In the data rows, the value 128 means zero.
Some points:
[187  68 168 113 138 114 140 166 132  82  77 146  90  91 146 146 144 110 127  85  81 144 132 196 129  98  80 138  91  67 153 199  70 116 116 142 143 180 148  93 109 131 183 135  75  72 164]
[166  85 115 129 116  94 115 124  68 143 138 140 105 106 156 112 177  72 188 107 111 148 141 137 143 149 154 129  90 115 146 143 139 131  75  96 124 150 205 182 172 100 113 110 157  85 126]
[155 136 111 161 134 137  96 110  96 118 107 132 133 177  49  63 166 184 177 154 148 166  97 105 184  96 100 114 110 148 107  79 140 127 122 196 140  86  97 171 134  82  81 121 133 190 106]
[ 89 102 106 184 135 121 145  92 169 173 111 113  94 112  83 134 120 115 149 124 157 125 127 141 125 116 160 139 194  88 125 160 143 137 130 145 135 120  90  75 130 147 150 139 145 102 163]
[144 128  95 138 127 138 119 219 184  74  97  76 191 138 161 123 107 147 154 121 123 178 115 131 155 152 151 117 167  94 159  78  80 122  81  96 180 119  82 135 162 199 155  95 196 122 144]
[122 167 135 125 100 157 182 136 110 145 131 113 126 101 138 185 156 113 101 111 166 139  97 107  69 169 184 124 167 123 116 142 196 161 224 137 138 106  74 140 112 122 141  88 178  93  70]
[108 192 177 122 136 159 145  93 131 146 140 177 145 123 141 182 128 114 154  88 144 113  91  93  69 126  95 147 130 102 197 144 156 102 114 143 130 143 148  71 156 111 102  99 146 108 132]
[183 128 160 120 160 155  83 149  65 100 159 131 150 125 132 118 131 109 135  96 101 120 149 142  98 160 100 141  96 108 149 121 121 114 105 120 121 183 176 193 117 130 136 109 155 111  95]
[ 86 137 177 122 140 155 184 146 152 136  97 107 156 113 158 104 146 126 144 148 140 129 132  83 177 165 113 126  72 161  75  70 182 185 141 168 161 129 112 200 101  27  94 122 152 150 189]
[211 147 101 123 118 103 114 182 136 107 121  62 149 175 130 136 142 119  97 192 103  81 175 166 138 106 134 120 131 167 142 128 119  57 109 128 124 127 133 151 165 185  66  97 141 145 106]
[153 125  95 117 166 150 167  61  96 122 154 106 109 219  91 171 136 129 130 111 144 135  75  70  78 138 166 131 121 145 119 156 102 134 121 123 119 113 165 119 103 103  97 147 138 130 135]
[126 167 204 100 129 157 141  70 112  88 115 109 144 155 112 100 150 143 107 117 125 158 162 108 150 141 129 118  88 144 104  21 168 173 192 116 123 146  76 191 141 101  86 113  57 154  74]
[128  97  83 112 170 164 115 154  89 119 114 136 145 124 112 120 109 142 139 151 179  62 214 145 168 100  56 126 144 174 175 141 122 117  73 130 115  83 208 103 154 161 122 142 150 123 116]
[136 130 143  81  79  96  67 120 130 125 139  97 117 127 135 150 142  93 147 123 111 121 100 118 136 127 117 121 121 133 121 121 163 109 178 152 102 121 134 170  33 142 111 108  70 105 152]
[120  74 160 139 155 113 143 113 131  81 150  96 127 165 101 127  77 152 148 126 118 124 201 173 134 119 155 156 125 111 131 179 106 138 155 167 114  82 126 151 130 109 149 136 126 139 129]
[109 137  75 134 143 129 129 132 136 200 152 138 121 152 135 128 110 131 127 104 130 151 123  64  71 123 164 147 153  61  87 108 160 132 186 195 136  96  61 134  92 113 140 103 139  36 101]
[115 123 142  94 175 113 146 128 109  76 162 103 106 152 101 125 177 143 120 135  87 116 155 158 103  96  89 149 105  97  99 103 143 164 140 132  67 117 170 120 102 107 175 109  53 171 183]
[116 112 168  51 144 135  43 141  81 116  99  77  28 118 116 113  96 130  75  63 183 171 127  57  58 139 110 136  71  89 148  99  12 113  85 121 138 148 161  95 116 164  56 109 105 148  82]
[109  97 132 139  98 142 144 106 114 126 165 194 107 110 123 182 140 121 121 125  83  74 134 141 113 108 130 117 112 114 144 192 165  96 146  61 107 143 113 116 147 186 147 150 124 127 114]
[ 93 112 133 100 132 103  87 132 133  68 156 163 117  98 114 158 150 116 101 134 159  60 119 162  99  77  98 104 127 131 133 140 180 151 134  77 124 118 150  38 113  71 167 100 111 154 173]
[125 168 215 158 134 227 202 143 146 172 121 142 152  70 179 126 149 125  99 138 168 164 107  90 146 135 107 157  77 111  59  58 137 154 166 113  95 154 133 186 108  61 169 116 130 107 160]
[100 145 142 120 160 118 130 114  91 137 127 130 124 175 116 147 166 132 136 137 125 168 141 176 100 126 129  80 113 147 165 163 136 101 143 130  95  99 127 105 103 126 125 120 130 178 152]
[138 172 120 158 126 162 138 107 146 151 152 174  96 140 160 149 122  99 130 114  77 145  91 116 118 119 171 151 123 145  71 143 166 198 161 134  91 146 121 138 106  93 100 176 118 140  97]
[115 115 138  74 160  90 221 135 112 130  97  23  59 133 124 139  37 141 110 139 120 136 120 111 128  90 160 148  94  85  90 103  54 182 155 189 150 139 163 141  93  91  86  87 131  97 154]
[109 184  95 152 100 147 118 149 195 145  91 142 161 111 161 134 114 168  98 135 132 142 118 167 204 116  76  84 176 147 117 158 107 160  93  87 142 159 122  51 176 125 152 160 175 142 143]
[ 87  94 119 136 154 112 123 163 155 179 111  94  72 115  54 117  81 136 127 101 184  87 174 157  54  41  77 140 129 156 134 129  79  92  70 154 161  73 153  83 140 103 153 132 114 110 131]
[ 92 109 139 125  95 123 116  69 113 126 147 156 110 116 155 117 161  92 121 109 116 141 103 116  93 102 152 130 144 104 161 163 160 148 169 112 110 134 128 143  87  89 184 104 159 132 152]
[ 79 170 115 101 167 172 144 117  85 160  95  97  93 130 154 155  57 167 102 172 199 129 126  54  29 119 191 116 127  98  91 117  93 157 166 137 111 100 157 148 126 103 113 112 133  43 113]
[102 127 105 118 125  97 119 140 154 134  90 100 137 148  86  77  76 122 139 177 123 159  90 116 163 137 163 106 153  91 111  94 114 137  89 155 164 128 107 131  77 117 159 155  91 157 144]
[101  80  87 171 141 184 199 198 130 178  56 154 187  61 165  93 136 102 147 122 129 127 192  86 133 197 136 148 187 162 119  97  86 116  69 117 131  99 152 145 194 124 125  60 155  17  85]
[145 143 158 129 125 145  75 118 154 138 138 157 112 123  95 160 138 103  95 105 120  97 100 100 135  92  75 164 153 134 141 123  96 136 150  79  75 144 139 100 131 152 186 187  84 173 152]
[165 171 102 135 162 113 141 146 163 115 153 102 155  99 173 146 118 140  93 112 100 112 134 166 187 134 167 138  92 156 152 181 139 124  99 130 105 148  96 147 134 164  93 210 183 153  99]
[136 137 114 126  87 139  52 149 177 148 148 168 144 112 125 134 122 157 128  82  93 118 147 168 147 104 103 191 178 113  95 174 119 112  89 150 169 128 163 103 110 203  97 203  73 174  80]
[108 164 140 167  84 135 117  99 167 114 189 116 163 137 113 129 105 137 102 157 136 122  77 135 122 135 109  97 172 140 118 124 123 131 139 101 119 128  47 119 134 142 197 142 143 148 131]
[138 115 157 136 135 113 139 103  99 116 136 116 154 186 148 125  98 157 139  96 161 138 150 146 140 132  76 140 155  82 104 105 133 136 164 116 108 138 123 161 146 164 189  78 111 107 195]
[128 134 132 144  68  96  92  99 116 127 122 101 190 124 164 162 139  97 139 122 121  75  89 113 158 138 156  93  97 139 139 116 134 102 159 100 144 163 132 155 119 158 138 144 121 155 140]
[167  51 125 115 114  62  96 117 159 121 140 151 193 122 140  90 141 124 142 141 128 150 114 177 191 141 110  84 141 131 143 104 120 125 146 149 137 171 129 120 130 173 123 104  90 128 158]
[161 118 158 159 136 102 149  75 106 121 168 146 109 176 102 113 105 109 156 152 107 106 144 152 163 111 121  77 145 143 138 162 183  96  92 119 133  78 141 143  96 129 151 149 134 205 154]
[138  22 115 157 148 154 132 143  47 162 119 106 145 119 147  63 134 129 171 166 168 163 141  95  95 170 109 143 122 146 102  53  69 117 115 160 141  99 154 161 145 124 110  73  88 112  78]
[139 185 114 113 152  97 160 101 157 101 195 155  84  82 137 140 118 100  64 138 108 121 141 129 123 152 167 159  55 144 150 189 145 152 130  70 135 153 151 111 153 171  83 207 133 169 165]
[132 161  94 138 112 111 128 140 160 128 123 164 158 134 106  68 109 163 157 109 133 153 117 134 218 127 133 115 187 197 166 174 107  92  83 146 146 141 102  85 164 158  58 184 157 136 140]
[140 112 113 132  57  90  57 131 118 153  91 194 149  87 150  97 123 130 154 185  93 157  75 110 101 183 147 123 152 169  73 119 174  71 131 106 132 160  83 105 197 144  80 174 150 162  38]
[141 166 125 145 119 103 155 157 176 128 154 172  87 103 143 176 111 114 106 126  88  81 158 161 148 113 171 152 106 154 137 199 121 121 112  98 131 208 142 145 125 145 101 190 108 136 108]
[109 119 179  91  90  82 151 165 134  97 126 175 157 111 106 101 197 181 114 120  86 138 161 135 137 160  75 101 131 129 152  73 166 127 154 153  97  73 105 139 105 130 172  74  88  95 152]
[ 75 174  88 137 166 117 124 106 185 143 124 105 115 125  97 123 139 138 119 110 141 146  77  70 120 116 171 127 139 147 127 141  93 131 150 120 159 122  77  81  89 130 158 117 165 118 164]
[125 143  54 127 100 122 128 160 112  79 144 128 131 134 160 158 152 105  85 147 168 110 151 167 135 150 129 136 116 123 211 115 143 107  98 133 153  81 137  93 160 125  91  93 172  79 145]
[163  75  91 146 100 168 101  97  85 167  78 132 116 163 118  99 164 138 199 185 100 116 112 169 131 172 150 113 136 150 120 112 150 114  95 114 141 140 105 127 178  84 153 131 129 178  35]
These points spread out most along one direction. How many in every 100 of the points above lie lower along it than each point below? Round to a whole number. More than half of the points above lie lower than the first one.
[101  80  87 171 141 184 199 198 130 178  56 154 187  61 165  93 136 102 147 122 129 127 192  86 133 197 136 148 187 162 119  97  86 116  69 117 131  99 152 145 194 124 125  60 155  17  85] 19
[125 143  54 127 100 122 128 160 112  79 144 128 131 134 160 158 152 105  85 147 168 110 151 167 135 150 129 136 116 123 211 115 143 107  98 133 153  81 137  93 160 125  91  93 172  79 145] 62
[136 137 114 126  87 139  52 149 177 148 148 168 144 112 125 134 122 157 128  82  93 118 147 168 147 104 103 191 178 113  95 174 119 112  89 150 169 128 163 103 110 203  97 203  73 174  80] 98
[163  75  91 146 100 168 101  97  85 167  78 132 116 163 118  99 164 138 199 185 100 116 112 169 131 172 150 113 136 150 120 112 150 114  95 114 141 140 105 127 178  84 153 131 129 178  35] 57
[ 79 170 115 101 167 172 144 117  85 160  95  97  93 130 154 155  57 167 102 172 199 129 126  54  29 119 191 116 127  98  91 117  93 157 166 137 111 100 157 148 126 103 113 112 133  43 113] 0
[ 75 174  88 137 166 117 124 106 185 143 124 105 115 125  97 123 139 138 119 110 141 146  77  70 120 116 171 127 139 147 127 141  93 131 150 120 159 122  77  81  89 130 158 117 165 118 164] 36
[ 93 112 133 100 132 103  87 132 133  68 156 163 117  98 114 158 150 116 101 134 159  60 119 162  99  77  98 104 127 131 133 140 180 151 134  77 124 118 150  38 113  71 167 100 111 154 173] 68
[ 86 137 177 122 140 155 184 146 152 136  97 107 156 113 158 104 146 126 144 148 140 129 132  83 177 165 113 126  72 161  75  70 182 185 141 168 161 129 112 200 101  27  94 122 152 150 189] 9
[161 118 158 159 136 102 149  75 106 121 168 146 109 176 102 113 105 109 156 152 107 106 144 152 163 111 121  77 145 143 138 162 183  96  92 119 133  78 141 143  96 129 151 149 134 205 154] 79
[136 130 143  81  79  96  67 120 130 125 139  97 117 127 135 150 142  93 147 123 111 121 100 118 136 127 117 121 121 133 121 121 163 109 178 152 102 121 134 170  33 142 111 108  70 105 152] 32
[ 89 102 106 184 135 121 145  92 169 173 111 113  94 112  83 134 120 115 149 124 157 125 127 141 125 116 160 139 194  88 125 160 143 137 130 145 135 120  90  75 130 147 150 139 145 102 163] 53
